The same turns and mirrors carry the whole set onto itself, and each row onto the other rows of its family. Which rows share a family with each named row? Give them in list order.
These 16 rows form 4 families of 4 rows each.
Zepus: [  6  -7   4 -10 -15  -5  11   1  10  10   3]
Bube: [  0 -19  14 -21  -9   8  11   1   6  -3   1]
Lozis: [13 13  7 -3  7  8  7 -8  7  6 14]
let: [ -5  -2  14 -13   0   4  -8 -13  -6  -9 -12]
zisu: [-15   0  29  -3  12   5   5   1  10  14  -8]
biv: [ 10  10  12  -4  13  10   8 -11   6   5  17]
poto: [ -4  -3  16  -8   4   6 -11  -9  -5  -6 -15]
Nofu: [ 2  5  9  7  7  9 10 -2  7 18 12]
Teto: [  8 -13  13 -22  -7  -7   6   1   8   0   6]
talaf: [ -4  -3  16  -3  -6  -1   1   0   2  -5 -20]
fip: [ 9  8  7 -5  1 16 18 -3  7 -3 12]
Foner: [-18  10  21 -18   7  14  12  -2  10  13   6]
Tenez: [  7 -13   9 -22  -7  -4   6  -6   6   1  12]
piv: [-15  -3  14  -8   2  18  -2  -7  -7  -5 -10]
velu: [-17   7  26 -16  13   3   1  -2   8  16   5]
kita: [-17   7  29 -19  15   3   2  -7   8   8   2]

The rest of the family of talaf: Zepus, zisu, Nofu
The rest of the family of piv: Bube, fip, Foner

The same turns and mirrors carry the whole set onto itself, and each row onto the other rows of its family. Which rows share a family with each named row? Give them in list order.
These 18 rows form 6 families of 3 rows each.
kibik: [-11  21 -10  13   2   4  -8  -7   8]
viri: [-14  16 -10  12  13   0  -8  -9   1]
muv: [-13  14 -12  11  11  -2 -12  -5   5]
dof: [-16  17 -10  13  12   0  -9  -5   6]
zize: [  4   6 -15   4   5  29   3  -7 -10]
dil: [  0   8 -12   4   8  34   4  -6 -10]
pepob: [  2  10 -13   6   8  30   4  -9 -12]
Saru: [ -4  15  -1   8  15  26 -19  19   7]
Dukeg: [  6   8 -13   6   2  31   0  -3 -11]
Deg: [ -9  11  -5  12  17  23 -11  24   9]
vad: [ -7  10  -4   8  16  28 -11  23   5]
zum: [-8 12 -6 10 16 31 -6 22  7]
Nin: [ -8  17 -11  10   6  -1 -10  -8   3]
Fad: [ -2  12  -7  10  15  22 -17  23   8]
Fir: [  6  11 -11  13   6  32   0  -5 -13]
Kipug: [ -3   7  -6   8  16  25 -12  24   5]
zilop: [-17  18  -8  15  16   1  -9  -2   3]
neke: [ -4  10 -11   4   8  31   4 -12 -11]

The rest of the family of Fad: Dukeg, Nin
The rest of the family of zum: zilop, neke
The rest of the family of dof: pepob, vad
The rest of the family of viri: dil, Deg

The same turns and mirrors carry the whole set onto itself, and each row onto the other rows of its family. Which rows share a family with each named row? Give them in list order.
These 32 rows form 4 families of 8 rows each.
zenep: [ 13   2   4  12  -5 -10  -2   0   1   9  21   8  -2]
Rere: [  1  11  -5  17 -22  -5   7   2   2   4  13  -6  -3]
Fafus: [  5   7   5   7 -21   7  15  -4  -5   9   8 -17   0]
venos: [ -9  -3  12   1  11  -3 -14   1 -13  12  -9  -8  -3]
tofi: [ -3   1   3  16 -21  -3  11   2   5  10  15  -2  -6]
pitu: [ 21   3   6  16   2  -4 -11   7  -2   4  11   0   1]
Fovup: [  7   4  -6  16 -19  -2  -9   0   6  -4   7   6  -3]
ruga: [-13  -2   1  -4   4 -12 -11   9 -14   9  -4 -19   6]
Butod: [  3   6  -2  -7 -11  -3  11   1  -8   1  13 -18  16]
pigen: [-10  -6  12  -6   2  -6 -14 -11  -9   9  -6   1  -2]
pob: [ -5   0  -8 -10 -15 -11 -11  -1 -12  10  -2 -22   6]
gile: [ -8   1  -5   2 -21   8  14   5   1   3   8 -13   6]
kagu: [ -8   9  -9   5 -22  -3   9   5  -4   3   7 -19   5]
teb: [17  2  4 -2  6  7 -5 -5 -7  7 11  8  2]
nolab: [  2   2  13   3  11   8 -11  -6  -9   7  -6   4  -6]
nanot: [ -7  -6  16   4   5  14  -1   3  -6   3 -10  -9   2]
Lep: [ -7  -9  -1   1   1 -13 -13  17  -9  11   3 -18   7]
Gasu: [ -1   3 -13   1 -27  -3  -5   1  -6   6   0 -20   3]
kenu: [ 12   4   9  23 -14  -4   2   3  -1  14  10  -8  -9]
Sipu: [  5   2   2   9  -6   3 -11  -6   4  -6   4  15   0]
rolop: [ 12  12  -1  17 -10  -2  -1  -2   2   2  15   7  -4]
zon: [13  1  8  2 10 13 -9  5 -6 -3  0 -1  8]
vava: [13  9  5  8  4  7 -6 -6 -3  2  5 12 -4]
rumu: [-12   3  -8  -5  -9  -8  -1   9 -10   3   2 -24  11]
nokab: [  3   4 -11  13 -28  -2  -6   3   2   2   4  -9  -2]
fenor: [ -6  -2 -10  -6  -9  -1   0  13  -5   1   8 -18  16]
sok: [ -9  -5   4 -10  -4 -15 -14  -5 -14  12  -4 -13   3]
duk: [-16 -10  17   8   2  -9  -2   9  -6   9  -2 -15   1]
magev: [ -8 -10  12   5   3   1 -11   8 -10  19  -7 -13  -6]
bap: [  4  -3  11  -3   6  16  -6  -5 -10  14  -5  -3  -4]
tezar: [ -3  -3  11   0   1   2 -12 -12  -2   0  -4  12  -2]
Gurov: [ -6  -3   5  -1  -1 -20   0   9  -8   3  11 -17  14]

The rest of the family of kagu: Rere, venos, ruga, nolab, rolop, vava, rumu
The rest of the family of Gasu: Fovup, pigen, pob, Sipu, nokab, sok, tezar
The rest of the family of teb: zenep, tofi, gile, Lep, fenor, magev, bap

The same turns and mirrors carry the whole set onto itself, and each row onto the other rows of its family. Which rows share a family with each named row? Give them in list order.
These 30 rows form 6 families of 5 rows each.
nefe: [ 17  -3 -16   3  23   4  -2 -23 -23  -6]
tos: [  3  -3   2  15  19 -11  -7  -6  -8 -25]
Bek: [ 2  4  3  7  5  2 -2 -3 -2  3]
tepuv: [  9   5 -28  25  20   4  -2 -16 -15  -7]
mim: [  7   2  -5  24  11  11  -6  -1   5 -19]
Gose: [  6  -3   4   4  16   4   0 -22 -19   7]
kon: [  6   5  -4   5  22  14  -9 -18  -6  13]
Kulor: [-3  0 14 12 10 -4 -3 -7 -7 -4]
Liras: [ 15   4 -16  17  11  19  -3  -9   0  -8]
pel: [  5  -5   4  29  19   5  -6 -12  -6 -25]
vasa: [  7   5 -11   8  11  -4  -6   5   2 -17]
Moga: [  6   2 -21  29  25  -1  -4 -20 -20 -13]
rovu: [ 19  12 -18  15  21  -5  -3  -3  -2   5]
Kof: [ 12  -8  -1  24  24  11  -5 -25 -17 -17]
Zapi: [  0  -4  14  11  16  -4  -2 -18 -17  -2]
ribo: [  0   6 -19  32  17  -6  -4  -5  -7 -18]
Mezab: [  4  -1   5  10  28   8 -10 -26 -13   6]
Lereg: [  8  -9  -1  11  26  -7  -5 -21 -23 -19]
buku: [ 15   4 -22   0  13   5  -3  -6  -7  -5]
zibip: [  1   7   0  10  17   9 -10  -5   5   6]
soraz: [ -4   4  11  15  20   2 -12  -7   3  -2]
Nazu: [ 22   6 -16  14  29  -3  -2 -19 -17   5]
vesor: [ 16   0  -3  21  35 -11  -4 -21 -20  -4]
nalof: [ 11   3   3  27  30 -17  -6  -8  -9 -13]
ruzik: [ -2  -3  15  18  25   1 -11 -18  -8  -3]
sor: [  4   8 -27  27  16   1  -3  -7  -7  -9]
lotur: [  6   2  -2   2   9   6   0 -11  -9  11]
sot: [ 18  -2 -14  17  19  21  -2 -23 -12  -7]
ber: [  1   1 -15  33  22  -7  -5 -14 -15 -18]
Bulum: [ 12  11  -7  21  21 -13  -5   2   1  -6]

The rest of the family of rovu: Nazu, vesor, nalof, Bulum
The rest of the family of ribo: tepuv, Moga, sor, ber
The rest of the family of vasa: nefe, tos, Lereg, buku
The rest of the family of Bek: Gose, Kulor, Zapi, lotur

